The rows below come in pairs that one turn or mirror swaps. Which row does each named row swap with?
The rows were stretched afterwards, more along some directions than others.
q49: [ 31 -39 -19 -48   5 -15 -16  -5  -6 -23  13  39  20  22  43  59 -35]
q844: [ 24 -12   4  18 -17  19 -20 -17 -30  -7 -16  22  23  18   3 -16  -9]
q287: [ 39  -8   0 -27   4  20   3 -26 -64 -13  23  23   6   1  -2  22  -9]
q479: [-22 -36  -1 -44 -23  -5   6 -11 -10 -21 -37  -4  21   8  16   4 -12]
q646: [ 57 -69 -16 -40  37  12  -2  34 -15 -57  15  11  31  -9  18  26 -24]
q146: [  4 -36 -35 -26  15  -3   6   8 -31  17 -29   7  12   7  -9  17 -44]
q970: [  4 -31 -20 -53 -12 -27   1 -23  -1 -24 -46  -6  21   7  51  27  -4]
q665: [ 24 -20  13  15   0  19 -13 -12 -30 -21   7   5  23  14  -3 -15   1]
q905: [ 29 -59 -27 -46  10   1   4  -7 -27 -44  15 -13  39  -8  39  57   2]
q651: [ 40 -17  -7 -30   8  17   6 -25 -65 -20  28  28   2  -6   2  40 -11]
q150: [ 35 -23  -4 -45  -1   2  18 -19   0 -13 -16  -8  30   5  37  21  -2]
q712: [ 26 -69   1 -63  11   7   7  26 -13 -64 -18   8  15  15  34  34 -40]
q477: [  0 -23 -18 -10 -15   0 -32 -17 -32   2 -59  22   9  19  23 -13 -11]
q863: [ 46 -36  18 -52 -15  45  23  -8 -15 -51  46  18  14  18  29  13 -42]
q710: [ 37 -21  17   9  -1  25 -11 -12 -32 -20  15   8  31  17  -7  -3  -6]
q838: [ 22 -23 -12 -40  -8 -12  13 -18   0 -15 -34  -3  32  11  30  23   1]
q323: [-11 -41  -4 -58 -19  -4   9  -6 -10 -21 -38   2  30  10  23  17 -24]
q470: [ -8 -20  -3   9 -14 -10 -16 -15 -54  -4  25  14  11  -9   3 -21  30]
q746: [ 18 -22 -24  -5   4 -26 -23 -27 -42 -17  48  22   3 -13  41  14  47]
q733: [ 46 -37 -31 -26  12 -33 -16  -3 -13 -14  30  27  16  19  37  59 -15]
q20: [ 14 -12  -4   7 -20   8 -24 -13 -27   2 -41  23  22  25  12 -21  -8]
q343: [  9 -27   9 -16 -14  19   3   0 -35 -37  -3  21 -14  20  22  -8 -27]
q904: [ 28 -24 -29  -8   8 -29 -26 -28 -46 -16  48  28   5  -9  42  29  46]
q7: [ 60 -33 -22 -47  27 -12  13 -11 -14 -27  17  -2  30 -14  43  36  10]
q162: [ 13 -33 -34 -19  -2 -37 -26 -30 -26 -20  13  27   4   6  68  56  17]
q312: [-35 -36 -32   0  -1  -3  -6 -13 -29 -12 -52 -17  -8   6  41  16   4]
q387: [ 51 -60 -28 -70   7  -6  -1  -6 -20 -46  36  11  45 -11  38  70   3]
q963: [-10 -31 -31   6  15  -8  -3   6 -34   9 -40 -15   2  14   3  18 -20]
q144: [ -2 -38 -26 -10  21 -15   6  18 -29   2 -39  -1  11   4  -7  20 -22]
q589: [ 41 -33   1 -35  36 -43  -3  -8 -37 -26  42  11  23 -20  14  42  28]
q979: [-21 -31 -31 -15  17  -7   2   1 -30   2 -46   5   0   4   8  21 -25]
q981: [ 31 -36 -23 -43  30 -50 -14  -3 -54 -33  11  41  -7 -16  23  55  19]
q738: [ 51 -42 -17 -69  15  -5   8 -16 -39 -38   8  25   6   4  34  80 -21]
q850: [ 25 -25 -28  -6   4 -29 -20 -30 -39 -22  47  26   1  -8  47  32  47]
q12: [ 33 -31 -16 -45  -3 -16 -20   0 -11 -14  16  31  27  28  17  50 -42]
q680: [ -5 -39 -14 -61 -22 -12   6 -12  -9 -29 -43   4  23   7  39  30 -22]
q692: [  4 -25 -11 -30 -23  -2 -31 -17 -38  -1 -34  43   9  16  19   3 -13]
q626: [ 34 -72  -9 -73  12  10  13  16  -7 -64 -18  10  23  17  43  58 -52]
q491: [ -7 -43 -24  -8   2   4   0 -14 -34 -30 -14 -22  16   1  41  27  12]
q273: [  8 -51 -24 -24   5   4   2 -16 -31 -36   4 -20  27  -5  38  38   7]
q875: [  9 -17 -13   6  -3 -23 -22 -22 -50 -11  47  22   3 -12  21  -6  48]
q886: [ 59 -29 -17 -39  23  -7  19  -7 -13 -25  27   0  29 -15  33  25  10]
q386: [ 57 -35  14 -52 -11  43  28  -8 -13 -52  51  18  22  17  18  13 -41]
q469: [ 19 -29 -21 -39 -13 -12 -32  -8 -36 -12 -13  53  19   7  18  22  -9]
q494: [ 50 -41 -15 -41  10 -26 -20  10  -8 -22  20  39  27  22  26  58 -26]
q176: [  8 -19 -16 -24  16 -37 -19  -8 -55 -18  -5  38 -21  -6  22  25  18]
q308: [ -4 -45 -23 -15   4   2   6 -12 -27 -34  -4 -25  19  -2  36  24  11]
q956: [ 27 -36 -29 -48 -10 -17 -34 -11 -38  -9 -14  47  24   2  35  32 -13]

q162 pairs with q312
q12 pairs with q146
q323 pairs with q469
q491 pairs with q850
q589 pairs with q646

